Each row has a name. Each question is about the rows just above it. Places in a row count from 1.

[ 79 125 124 163 170 171 125 125 136 164 125 126 164 171 125 125 124 171
 135 171 111 137 125 125 166 125 124 136 163 136 125] : P
[ 92 155 156 152 110 109 155 155  90 153 155 156 109 108 156 156 157 110
  92 109 155  92  95 154 153 110 156  91 153  92 155] : C
[ 85  94  93 155 111 111  93  92 171 159  94  95 156 111  93  94  93 112
 168 112  94 170  94  94 168 154  93 169 157 170  93] : H
[161 159 160 104 158 160 159 159  88 101 159 159 103 160 160 161 161 160
  90 160 160  88 155 159  93  80 160  90 105  89 160] : K
[ 89 156 156 156 171 171 156 156  94 157 156 154 156 172 156 156 109 171
  95 170 155  96  90 156 152  70 156  94 156  95 156] : B
[173  94 109  96 150 150 108 150 157  94 110 110  95 149 109 109 150  98
  97  94 149  98  99 148 154 174 149  98 152  98 149] : R
[101 118 118 147 176 176 117 118 150 148 117 118 147 175 116 117 117 176
 148 118 124 150 104 118 149  62 118 150 147 150 117] : F
[156 151 109 149 150 150 108 108 157  94 156 110  95 149 109 109 108 149
 156 149 109 156 156 108  94  88 108 156  96 158 109] : Z
[161 159 160 104 158 160 105 159  88 101 159 159 160 160 160 155 157 160
  90 160 160 160 155 159  93  80 160  90 105  89 160] : A
At which places does C hold [110]? => 5 18 26
At which places does P hold [125]? => 2 7 8 11 15 16 23 24 26 31
Places of [118] in row F: => 2 3 8 12 20 24 27
At which places does A hold [160]? => 3 6 13 14 15 18 20 21 22 27 31
Every place of [156] in Z: => 1 11 19 22 23 28
Every place of [150] in R: => 5 6 8 17
At which places does Z hold [108]? => 7 8 17 24 27

[128 128 129 128 128 127 128]  V
[161  62 185 183 113 187 188]  X
[ 97 160  86  87 167  87  81]  U
[ 97 159 149  89 165  88  82]  E
[ 87  87 174 167  87 178  87]  D
[185 155  74 182  74  77 103]  Q
[182 153  77 180  77  80 103]  N
[ 97 160 150  88 166  87  88]  S
[ 96 159 151  89 166  86  80]  J
[ 90 165 153  82 170  88  75]  W
Places of [87] in row D: => 1 2 5 7
At which places does S hold [160]? => 2

[ 86  91 133 154  91 143 113 177 113  70 167  91  91  91 141 113 113 164
  82 138  91 113  74] = T
[177 105 158 177  70  99  78  70 186 105  80 117 185 158  80  70 100 161
 177  98 177 129  70] = G
[106 159  75  85  75 101  69  96 114 109 158 141 121 140 151 107 108 168
 149 138  75 107 114] = M
At which places does G hold [177]? => 1 4 19 21
Every place of [113] in T: => 7 9 16 17 22
Every place of [80] in G: => 11 15
At which places does M hold [151]? => 15
Places of [91] in row T: => 2 5 12 13 14 21
Every place of [75] in M: => 3 5 21
At which places does G hold [70]? => 5 8 16 23

[106 106 106 160 105 106]  piris
[106 106 107 106 107 107]  veza
[105 118 105 110 118 105]  bib
At which places does bib hold [105]? => 1 3 6
Every place of [107] in veza: => 3 5 6
Every place of [106] in veza: => 1 2 4
Every place of [110] in bib: => 4
Places of [105] in row piris: => 5
Every place of [106] in piris: => 1 2 3 6
Places of [118] in row bib: => 2 5

[154 154 154 154 104 104 104 143] = bimen
[ 99 155 100  96 104 104 115 146] = Vit
[154 122 159 159  86 161 124  86] = tuvi
[165  92  94 111 163 108 181  73] = Kepus
[102 153 101  98 103 106 117 155] = Pif
[100 154 100  96 102 105 117 141] = Pel
At which places does bimen hold [154]? => 1 2 3 4
At which places does Pel hold [100]? => 1 3

[ 92 161 106  91 103  99  92 159] -> zizop
[167 100 102 100 165 108 100 100] -> Nen
[101 156 101 101 101 101 156 101] -> lar
[107 107  91 103 103  91 107  91] -> nazan
Places of [101] in row lar: => 1 3 4 5 6 8
Places of [100] in row Nen: => 2 4 7 8
Places of [91] in row nazan: => 3 6 8
Every place of [103] in nazan: => 4 5
Every place of [92] in zizop: => 1 7
Places of [107] in row nazan: => 1 2 7
Every place of [167] in Nen: => 1

[145 112 110 144 152 156 122 172 132  83 149 123 116 171 172  83 165 154
 170 183 116 141 140 151 140 166 128 116 116 185  83 169 133 142 149 154
 147 116 171 154 143 132 154 154 144 160 137 131 109 112] : pip
[135 133 160 150 114 146 159 110 131 133  98 139 138 100 129 167 105 114
 140 127 147 146 124 117 104 109 155 108 158 110 104  77 115 143  93  77
 104 165 165  91 118 127 123 179 154  80 122 134 154 140] : dusel
[ 92  84  94  89  99  88  91 161  94 127 134 100 146 116 100  95  93 109
 106 114  75 106 114  88 118  93  86 150 107 112 126 146 133 117  82 100
  75  81 102 129 129 128 123  82  98 122 149 109 109 133] : mim
[115  87  94 102 102 105  99 143  83 115 132  93 123 102 122  86 104  91
 130 138  74 119  95  92 117 129  99 143 109 134 118 147 123 129 104 124
 100  72  90 131 119 116 131  77 111 120 124  94 110 109] : zozu
At which places does pip hold [171]? => 14 39
At which places does pip hold [154]? => 18 36 40 43 44

[166 119 129  73 109 166 119 104 119 141]  duti
[104 144 163  79  68 120 140 140  91 181]  keze
[128 164 167 140 164 128 164 128 128 140]  Penuf
Every place of [140] in keze: => 7 8
Every place of [128] in Penuf: => 1 6 8 9
At which places does duti hold [166]? => 1 6
Every place of [79] in keze: => 4
Places of [144] in row keze: => 2

[134 145 120 107 107 166 115 108  86] -> Fozak
[138  99 111 138  99 163  89 121 138] -> ziz
[ 90 150 113 105 117 157 110 106  84] -> laloz
[ 86 165  99 105 129 133 103 105  81] -> Doru
[139 145 125 105 105 169 125  70  84] -> vamik
[105 144 120 105 120 120 110 120 120] -> zonum
Every place of [138] in ziz: => 1 4 9
At which places does vamik hold [105]? => 4 5
Places of [99] in row ziz: => 2 5
Places of [133] in row Doru: => 6
Every place of [120] in zonum: => 3 5 6 8 9
At which places does laloz hold [110]? => 7

[121 128 154 147  97 164 162 185 116 131 142 128 131 134 156 131 108 161
 114 128 131 131 108 152] -> Ruz
[152 108 144 132 123 123 140 152 131 107 134 177 124  96 137 143  82 127
 166 132 134 120 106 123] -> Migad
[160  84 146 121 117 133  85 126 121 138 116 161 133  98 111 157  74 124
 150 124 122 139 102 145] -> fem
[126 147 101 140 129 110 134  85 137 102 150 109 122 153  87 132 160  87
 125 144 150 105 171 129] -> pided
[152 108 144 132 112 169 140 152 131 107 134 177 130  96 133 141 101 135
 168 128  93 124 103 116] -> novu
[135 130 128 120 116  69  94 108 164 143 150 132 156 119 121 103  85 164
 110 136 119 134 147 108] -> purek
[132 132 104 134 130 102 137  79 137  97 155 105 123 152 106 131 154  89
 105 144 150 108 170 131] -> Sokid
Every place of [128] in Ruz: => 2 12 20
At which places does Migad hold [123]? => 5 6 24
Every place of [131] in Sokid: => 16 24
Places of [131] in row Ruz: => 10 13 16 21 22
Places of [105] in row Sokid: => 12 19

[124 140 123  98  78 147] : numu
[ 80 166  69 115 187  98] : rigo
[ 65 120 174 143 177 178] : podav
[124  93 151 135 160 124] : Boro
[105 167 105 101 167 167] : binul
[184 135  72  64 115  84] : nafi
[142 113 141 118 193 102] : funi
[153  66 167  69 180 123] : Dedap
[174  66  83  95 180  81] : sedet
[142 168 163 101 109  79] : pav
[144 144 179 193 190 192] : bepu
[123  94  94 123  94  94] : zad
Every place of [167] in binul: => 2 5 6
Places of [179] in row bepu: => 3
At which places does zad hold [94]? => 2 3 5 6

[119 131  95 154 124 119 123 162 103 104 129 120 135 117 104 132 119 174
 108 103 185 117 142 175] = funiv
[129 118  87 154 126 111 121 164 112 114 146 117 127 112 106 132 126 100
 131 125 158 111 132 168] = vol
[119 131  95 154 124 119 123 162 103 104 129 120 135 117 104 132 102 132
 104 135 175  71 135 161] = vepa
[132 120  95 154 124  98  98  98  99 104 129 120 135 117 104 132 102 132
 104 135 175  71 135 148] = rupe
Every place of [175] in funiv: => 24
Every place of [98] in rupe: => 6 7 8

[136 151 117 114 189  89 117 137 150 173 110 102 129  87 117 117  94 128
 132 111 150 108 145 151 126 169 111 111 154 113 152 154 154 150] = kizis
[136 151 150 121 189 166 122 137 124 173 110 102 129  87 102 117  94 139
 150 111 150 108 159 117 126 117 111 155 166 138 152 154 158 102] = Gapi
[136 151 150 114 189  89 122 137 110 173 110 102 129  87 102 117  94 139
 132 111 150 108 145 114 165 169 111 155 166 113 153 110 110 102] = zafiv
At which places does Gapi hold [166]? => 6 29
Places of [117] in row kizis: => 3 7 15 16
At which places does kizis hold [151]? => 2 24
At which places does kizis hold [102]? => 12
At which places does kizis hold [154]? => 29 32 33
Places of [110] in row zafiv: => 9 11 32 33

[126 104 137 122] : sobas
[113 121 106 130] : pazu
[138 132 141 141] : beli
[ 90 142 125 136] : zum
[ 85 131 131 131] : per
[112 114 135 150] : gafeg
[122 137 122 122] : sumok
[177 135 156 125] : Dizot
[144 114 134 119] : rukin
[ 92 130 123 125] : suf
[148 148 123 148] : fameg
[ 98 129 123 127] : dun
Places of [137] in row sumok: => 2
At which places does sumok hold [122]? => 1 3 4
Places of [141] in row beli: => 3 4
Every place of [148] in fameg: => 1 2 4
At which places does zum hold [125]? => 3
Places of [131] in row per: => 2 3 4

[113 113 113 113 186] -> kure
[109 107 111 112 121] -> Gali
[112 104 111 109 115] -> suzes
Every place of [113] in kure: => 1 2 3 4
Places of [111] in row Gali: => 3

[126 133 117 116 124 123 132 126 128 132 137 156 137 157 141] : Pok
[127 117 153 153 163 141 153 133 130 129 141 153 153 169 118] : rim
[131 147 116 109 152 116 134 121 116 119 130 142 130 130 109] : Zif
[138 119 157 117 139 117 126 145 142 118 121 111 144  64 111] : Sopif
At which places does Zif hold [131]? => 1
At which places does Zif hold [116]? => 3 6 9
Every place of [117] in rim: => 2
Places of [132] in row Pok: => 7 10
Every place of [117] in Sopif: => 4 6
At which places does Zif hold [152]? => 5
Every place of [153] in rim: => 3 4 7 12 13

[ 83 156 142 135 151 140 127 144 122 131 148 163 136 117 106 131 163 141
 111 125 116 117  87 113 103 109 155  84 106] : tutuf
[137 114 157 114 157  96 114 137 105  77 133 119 106 137  77 137 137 143
 143 114 140 137  90 102 106 125 177 110 177] : zak
[145 116 134 129 143 169 129 124 110 116 171 133 105 138 161 140 130 153
  73 133 122 129  84 118 134 120 167  74 138] : Kipet
[148 123 155 142 147 140 108 114 109  92 170 119 150 109 145 118 105 137
 122 175 137  85  98 135 109 147 108 114  98] : lomi
[ 71 142  86 126 138 100 121 131 108 118  99 165 136 129 144 127 170 113
 126 128 155 158 136 110 142 134 103 123  91] : Deso
[ 89  89 139 124 138 121 129 131  91 166 170 127 108 134 126 155 161  89
 115 156 112 124 132 120 120  89 169 145 117] : Zitun
[ 71 142  86 126 138 100 121 131 108 118  99 165 136 129 144 127 170 113
 126 128 155 158 136 143 142 134 103 123  91] : Giva
[138 141 104 102 122 135 122 143 169 113 126 140 128 150 156 112 120 124
 138 130 152 101 109  97 136 113 130 133  78] : gebov
[101 128 144 137 119  91  77 143 131 149 122  88 143 155 130 130  84 132
 131 153 158 114 126 122 117 124 127 176 156] : silum
[ 86 117 150 111 186 131 150 116 150 120 150 113 172 113 165 144 145 113
 130 113  97 113 132 110 134 130 117  91 114] : gemaz
At which places does zak hold [137]? => 1 8 14 16 17 22
At which places does Giva hold [113]? => 18
Places of [114] in row zak: => 2 4 7 20
Every place of [89] in Zitun: => 1 2 18 26
At which places does Kipet hold [74]? => 28
At which places does gemaz hold [113]? => 12 14 18 20 22
At which places does gemaz hold [150]? => 3 7 9 11

[168  97  95 163 113  97  99 114 168  96  97  95 167 163 168  97 163 137
  98] : gofeg
[185  92  91 171 138  93  95 137 184  92  92  90 184 170 184  92 171 109
  94] : repan
[ 92 140 140  98 167 140 141 165  92 140 140 140  91 100  92 140 101  71
 141] : veli
[129  96 135 161 115  96 135 115 129  95  96  94 128 160 129  96 161 135
  97] : mefes
[106 141 136  97 103 141 141 105 106 141 141 141 105 100 106 141  98 145
 141] : nanod
[ 92 140 140  98 167 140 141 165  92 140 140 140  91 100  92 140 101  71
 153] : nomat
[136 128 127 117  83 128 128  85 136 128 128 127 135 119 136 128 117 169
 128] : Peper
[155 114 113 139 164 115 116 163 154 114 114 113 153 139 154 114 141  76
 116] : veg
[100 154 154  80 101 154 154 171 101 154 154 154  99  83 101 154 154  63
 154] : Famev
[120  91  90 166  84  92  93  85 120  90  91  89 119 165 120  91 164 172
  92] : Mubu
[177  88  86 177 177  88  90 137  89  87  88  85 176 175 176  88 177 109
  89] : fumit
[179 138 137 178 137 138 139 137 178 138 137 137 177 111 178 137 113  67
 139] : digof
Every place of [137] in digof: => 3 5 8 11 12 16
Places of [88] in row fumit: => 2 6 11 16
At which places does gofeg hold [97]? => 2 6 11 16
At which places does mefes hold [135]? => 3 7 18
Places of [154] in row Famev: => 2 3 6 7 10 11 12 16 17 19

[ 79  78 109 108 140 160 109 110 158  78 108 108 108  77 140  78 108] = vev
[129 129  93  91 166 115  93  94 115 129  92  93  91 128 165 129  93] = Vulez
[ 71  69 126 126 115 124 126 126 124  70 126 126 126  69 116  70 126] = Pezod
[ 69  68 152 153  77  75 152  68  78  68 153 152 153 153  68  68  68] = sur
[103  86 104 103 147 171 105 106 169  86 104 104 103  85 146  86 104] = rov
[ 87  86 139 139  67 171 140 140 170  87 140 139 139  86 101  87 139] = mena
[ 95  84  96  95 157 105  97  97 117  95  95  96  95  83 156  84  69] = Ziro
Places of [157] in row Ziro: => 5
Places of [95] in row Ziro: => 1 4 10 11 13
Places of [68] in row sur: => 2 8 10 15 16 17
At which places does rov hold [103]? => 1 4 13
Every place of [104] in rov: => 3 11 12 17

[133 151 138 151 151] = fid
[133 133 162 128 133] = Kig
[136 136 188 136 136] = lezog
[138 135 135 128 138] = Guzol
Places of [136] in row lezog: => 1 2 4 5
At which places does Guzol hold [128]? => 4
Every place of [138] in Guzol: => 1 5
Places of [151] in row fid: => 2 4 5
Places of [133] in row Kig: => 1 2 5
Places of [138] in row fid: => 3
Places of [135] in row Guzol: => 2 3

